Each row is where one point has got to under a steady rotation. How many steps took it there?
The counts run from 0 to 1119.
[ 23  -5  -3   8   6   9   7  -1  -8  -9  14  -3   3   6  15  -7  -4 -12
   2  16  -9  -8  -1  -3   7  -5   2 -10  -5   6  -7  -8   7 -13   6 -25
  20   2 -14  18  -3  -7  -2  -3  10  -2]	373
[ 17   0  10   4  17  -1   3  17  -5   2   7   9  15   3  -2  -1  11  -7
  -1  -3  -9   5  -3  -7  -1 -16  15 -13  21   0  10   8  -1   9   0 -15
  -8  -9 -18   1  -3   1   5  -1 -19 -26]	420
[  8   8   7   1 -10   8  -5  14   4  -1   9  -4   2  17   3  14   0   1
  19 -13 -24   1 -10  15 -25   1   2  16   4  13  -3   6   9   1  13 -14
   1   0  -2  -1  -3  -1  16   8   4  17]	906
[  6   7   1 -11  -5 -21   6  -1  -5  13  -4 -12 -25  15   1   4   6  14
  -2 -11   0  -5  -5  10 -16   6  14   5  12  11 -16   1  13   7   5   5
  -8   3  16  -9   8  -4  -9  14  -5   7]	742
[ 10   2  -9  -3 -13 -13   3 -14  -6  -2 -10   0 -16  14   3   9   9  11
  12 -12  -1   4   7  17  -6  10   9  14  19   0 -14  -9  14   9   0  -4
  -9   0  20  -8  -4   7  -4  11   9   1]	1052
[  3  -1   3  -9 -11   8   6  -1  -2   3   0  -8 -22  -2  15   2   1 -12
   2   8  -8  -8   2  19  -6  20 -16   6 -19  18 -12   2   9  -7  11   2
  14   9  -8   2  13   4  -9 -12   6  26]	826
[ 14  -7   3  -2   3   2   1  15   0  12  14  -6 -14   8   2   3  16  -5
  -6  14   4   5 -18  -2 -11  -8  23  -3  13   9 -10  -8   6   2   1 -28
   6  -6   5  -4  -5 -11   5   0   3 -18]	248
[  6  17  -2  14  -1  -2   5   9   0 -19  21   3  -5  -3 -10   5   0  13
   4 -11  -4   7 -24  17 -11   1   5   5  -9   5   0 -10   0 -25   3 -10
  10   8   9  -1   3  -8   5   0  19  13]	1030
[  2  -5  17   7 -14 -20   9  23  -2  -8   5  21  -9   2   6   1   3  -4
  19   3  -6  -2  -1   3   1   1  -9   4 -24  22  -9  -5  -1  -1  -5   4
  22   0  13  -5   6  -1   4   5  13   2]	161
[  4  -9   1  -4  13  -5  -3  10   0   3  -5 -10 -11  27  -5  11  10  11
   0 -11 -13   2 -15  15 -22   9  11   8  11  13  -3  15  -6  13  18   7
 -22   1   4  -7  -6   1   5  -1 -13  11]	738
[ 34 -10   9  12 -11   1   1  18   3   3  13   6  -3   2  24  -1   5  -5
   9  27   3  -6  -1   5   6  -4   8   1   2   7 -12  -6  -1   5 -11  -5
   5   0  -5   2 -17  -1   2 -10   0  -3]	806
[ -5 -23   0 -15  -4   9   2 -12  -6   9 -13  -9 -19   7  11   2  -1 -15
 -12  23   0  -9   4   0   7  11  -7  -4 -18  11 -11  -1   9  10   4  -3
  16  -3  -7   7   8   3 -12 -13   3  12]	829
[ -9   7  -9  -2   8  11 -13   4   7  -5  -2  -4  15  11 -16  17   7  13
   5 -16 -13   9 -15   7 -17  -4   9  13  11  -6  14  13   3   9  12   6
 -14   0  -1  -4 -16  -3  21  -1  -6  17]	736
[  3 -15  -3  13   3   2   7   6   0  -9   8   6   4  17   2   5  -2  14
   9  17  -9  -4 -14   1   8  -9  13  -1  -4   8   1 -11   6  -9   6  -5
  26  -6  10   6 -24 -14  16  -5  14  12]	203
[ 21   6  -6   9  20  14  -2  -6  -1 -17   5   5  22  -9  -7  -2   5   2
  -8   3   1   9 -10   3  12 -11   8 -10  17 -14  20   1  -8 -10  -3  -2
 -12   5 -11   9 -15   2  -2 -17  -4  -7]	1022
[ 18  -7  -9  12  -6   1  -1 -12  -7  -6   4   0  -1   1  21 -10 -13  -7
   3  24  -4 -12   3   5  17   2  -9   2 -14   0 -11 -14  -2  -9   0 -10
  10   9  -7  19 -12  -1  -5  -4  17  13]	19
[ 28  -3   9  19  -2 -12  -2  25   6  -4  11  20   3   7   8   0   6   3
   8  11   5  -1 -10  11  -8  -9  -1  10  -2  12  -4   4 -25  -2  -3  13
 -10   5   0  -8 -17  -4   9 -14  -5  -1]	635
[  6  -8   5 -11 -22  12  -2  -7  -1  20 -18  -6 -12 -12  16   4   7  -9
   1  12   2  -4  21   6   5   8   4   6   8   2  -8   5  19  14 -11   5
  -6   0   0  -4   4  17 -15  -1  -1   5]	312
[-13  -8  -6 -21  15  -1   3  -7 -10  13 -14 -11   3  14  -9   6   1 -21
 -17  -7 -10   3  -1  -8  -8   1  -7 -13  -3   4   1  16  -2  14  19  -5
  -6  -7 -15   3  15   0  -1   3 -16 -10]	89
[ 24  -9 -14  -4  -1  -3   2 -19  -5  17  -5 -10 -19  12   8  -1   9  -5
  -6  13  12   1   0   8   1   8  14   6  26  -7 -14 -12   6  10  -2 -16
 -17   1   2   3 -13   6 -11   1  -2 -11]	1056
[  3   9   8  -6   0  11  10   7  -7   6  11 -15   0  -6   0   3   2  12
   3 -11 -13  -5  -2   0 -15  -8  30 -12  14  12  -3   4  30  -2   4 -15
   9   3  -1   4  11  -4  -7   8 -12   9]	560
[ -6   8  -6  -3  -9 -23  -3  -4  -4   1  -5  -2  -1  10   8 -16 -18   9
   4  -7 -12 -15   5  -1  -2   6 -10  17 -15   5 -23   6   2   4   2  18
  -6   9   1   1   3 -11   6  21   2  22]	616
[  0   1   1   7  10  -9  -7   9   2   3   1   8  12   0 -19  -3   0  -1
 -11   0  10  11 -12 -13   2 -15   4  -2   8 -17   8  -3 -21   3  -6   6
 -11  -4  -2  -4  -8 -10  12   4  -5 -27]	112
[ 12 -10  -4  -1   5 -23   6   0  -3  -2 -12  -6 -23  16   5  -1   5  19
  -5   6   7  -7  -4  13  -2  10  -1   6  -7  15 -12   3 -10   3   9  28
 -11  12   8  -6  -1  -6 -14 -10  -8  16]	181
[ -2  -5   2  -3  10  -7  18   0  -5  -8   3  -9  -9  16   7   3   2   7
   9  -8 -20 -11  -4  10  -8   5   6  -4 -15  23 -11   5  15  -2  22  -7
  19   4   3   3  12  -7  -4   5   0  20]	866
[-21   9   4  -2 -10   7 -13  13  10  -1  -7   5  14   3  -9   8  -9  -4
   8 -11 -13  -3  -8   3 -13   1 -20  19 -15   2   4  15  -6   2   4  16
  -2   1  -5  -2  -2  -3  21   1   4  24]	302
[  7  -2  -6  12 -26  -2   3  -9   3   1  -7   4 -16  -6   4   2   0  11
   6  15  14  -1   3   4  10   4   4  14  12  -9  -8 -14   5  -4 -19   7
   1   6  23  -4 -11   3  -6  -6  20   4]	494
[ -4  -9   5 -12  11  26   0  -5   0  -6  -9   4   4   0  -9  16  15 -20
   0  -7 -11  11   0   4  -8   4  -8 -15  -8   6  17  10   3   5  12  -6
  15  -3  -8   4  14  13   1 -18  -5  -4]	690
[ 21   2 -11   7  -4  17   1 -19  -4  -4   6  -9   8  -2  11  -2  -9  -6
   4  14 -12  -1   8  -2  11  -1  10  -3  13 -12   1 -14  13  -4  -2 -26
   4   0 -11  18 -13   3  -3   0  11   5]	63
[-12  -3   1  -4   0   1  10  -4  -8  -6   2 -15   0  11   7   1  -6  16
   6  -5 -21 -10  -7   2  -6  -2  12  -3 -10  16  -8   0  25  -8  11  -8
  25   0  10   8   5 -14  -1   9   8  27]	867
[  2   1  -5  -6 -11  24 -14  -9   5  13 -12  -9   8 -15   9  -6 -12  -6
  -9  17   1  -5  10  -7   8  -2   2   4  15 -16  -2   8  13   9 -16   8
 -11   4 -16   8 -11   5  -8  -8  -4  12]	314
[  0  -1   4  -8  10   2  16   0 -15   1  11 -15 -12   0   2  -4  -1  -9
 -11  -1 -12  -8  -5  -2  -7  -1   9 -19 -12  20  -8   6  15  -5  18 -20
  20  -2 -11  12  25  -5 -11   4  -8  -1]	1037
[-10 -11  -9 -15  -6  29   0 -26  -3  12 -19 -22  -5   3  -2  11   7  -4
  -5  -1  -4   2   2   0  -4   3  12  -2  12  -8   1  -1  27   7   4 -14
   9  -7  -2   6  -1   8  -8  -5   8  13]	872
